Some points, each followed by its number:
[-14 -22  13  -2 -39  10   8 -12] 0
[ 35 -15  22  16 -20  19 -21   7] 1
[32 42 18 18  4 15 11 14] 2
[-35  10 -11 -35  36 -24 -43  -7] 3
[-21  20  30 -41   0 -19  10  -3] 4
[-39  -5  19 -25 -25  26   4 -13] 5
[ 20  31  21  27  31 -36 -44  -4] 6
[ 17  20 -19  41 -11  35  22  14] 7
[-38  -4  19 -25 -25  25   4 -13] 8
[-48 -29  17 -20 -35  30  -4  10] 9
[ -4 -15  27  24 -33   0   4 -10] 10
[-11  -6  35   6 -20  23  -4  -2] 11
[ -1  -3   5 -20  19 -42  32   8] 12
[ 30 -30  22 -44  32 -37  42  22] 13
[  7  60 -29  48  -3  30  40  33] 14
[ 26  25  15  38  -4  11   9 -24] 15
[ 21 -41 -47 -43  34   7  -6  -7] 16
[ 29  14 -28  27 -18  26  36  20] 17
[ 33  16  -2  22  -1  31 -37  22] 18
[-28 -12  24  -7 -38 -18  13 -16] 19
[-27   0   8  -5 -19  23  -5  -1] 20
[-13   7   2 -25  -4 -45   9   0] 21
[  8 -38 -40  27 -41  15  16 -11] 22
[ 11  19 -25  30  30 -29 -12   6] 23
[  4  -2  19  26 -10  26 -14   4] 24
[ 24 -40 -29  50 -33  15   3 -16] 25
[ 17 -18  16 -29  33 -13   9  -7] 26
[  6 -29 -16 -20  34 -37   5  -4] 27
[ 26  25   3   3  21 -45  28  19] 28
[  1  17 -17 -23  14  26  -1  -5] 29
[-26 -39  16   7 -51   8   6   5] 30
[  9  48  32 -11  -5  32  21  13] 31
[ 13 -25   5 -21   4 -23 -37   9] 32
[ 28  -4 -33  37 -18  27   5  -6] 33
[-15  17  20 -18 -16  27  16   2] 34
[-19  19 -13   1   0   7 -29  10] 35
[ 16 -16  -6 -39  30 -31  12   4] 36
[-12 -27 -10  20 -51  32   3   4] 37
[ 32   9   2  36  13 -54 -23 -23] 38
[-35 -19   5   0 -26  26 -15  21] 39
[  9  37  13   9  30   9 -31   4] 40
[ -1 -21   6  20 -20  -1  -5  -7] 41
[ -7  24  14   6 -24 -27  13  -3] 42
[-48 -30  19 -21 -34  29  -8  14] 43
[ 20   8  24   5  35 -30   0   4] 44
[-12  10  -7  14 -13  18 -16   8] 45
[ 24 -12 -16 -21  33 -39  22  -5] 46
[-17  37  16 -35  24 -53   7  -2] 47
New points follow, each followed by the numbers of its five nearest points above by angle, nearest first.
[  1 -21 -40 -14  -7   6 -14  -6] 16 22 25 33 29
[-25   4   5  -5 -22  22  -3  -6] 20 5 8 9 43
[-28   4   7  -6 -18  20  -6   0] 20 5 8 9 43
[ -5 -41 -56 -42  29  15 -28   1] 16 27 3 29 32
[ 24  16  23  23 -12  10  -7 -11] 15 24 2 1 18
[-29 -12  27  -8 -39 -18  11 -16] 19 0 30 10 8
[-28 -25  14  18 -42 -17  -6  15] 30 41 10 19 0
[-19  20 -22 -11  25 -30 -17  -3] 3 47 23 21 35
[-12 -27 -11  19 -53  32   4   4] 37 30 22 0 39
[-15   1  12 -34  25   0 -23  -6] 3 4 26 47 32
[  1  43 -28  48  32 -41  15  19] 23 28 14 38 6
[ 11  -4  -9   8 -10  30  -9 -14] 33 25 24 37 22
[-26 -39  16   7 -50   8   3   7] 30 0 37 9 43
[-32 -13  26 -12 -40 -18  12 -14] 19 0 30 8 5
[  9  -2  -8   7  -9  30  -8 -12] 33 24 37 25 18
[-27 -32 -53  -6  14  11   4   3] 16 22 27 29 39
[  9 -35 -42  27 -41  15  14 -12] 22 25 37 33 41
[-32  17 -16 -27  24 -46 -27  -4] 3 47 21 27 4
[  7  24  35   6  24 -34 -27 -14] 6 44 38 40 47
[-28 -34   6   7 -53  10   5   6] 30 0 37 9 43
[ 18 -36 -31 -10  37  -3 -27 -14] 16 27 32 46 36
[ 32 -23 -42 -16  21  23   3  -1] 16 29 33 46 27
[ 32  -2  32 -16  23  18 -11  -3] 26 1 44 40 2
[-17  -3  14  12 -34 -22   3  -8] 19 10 42 30 0
[ 21  18  30  34 -23  -8  11 -16] 15 10 42 2 38
[ 22  -6 -45  21  23 -16 -36  -9] 23 38 6 16 33
[ 24  13  -7  38  16 -45 -15 -12] 38 23 6 44 28
[ 27  15 -34  38  22 -23   7  13] 23 28 38 14 17
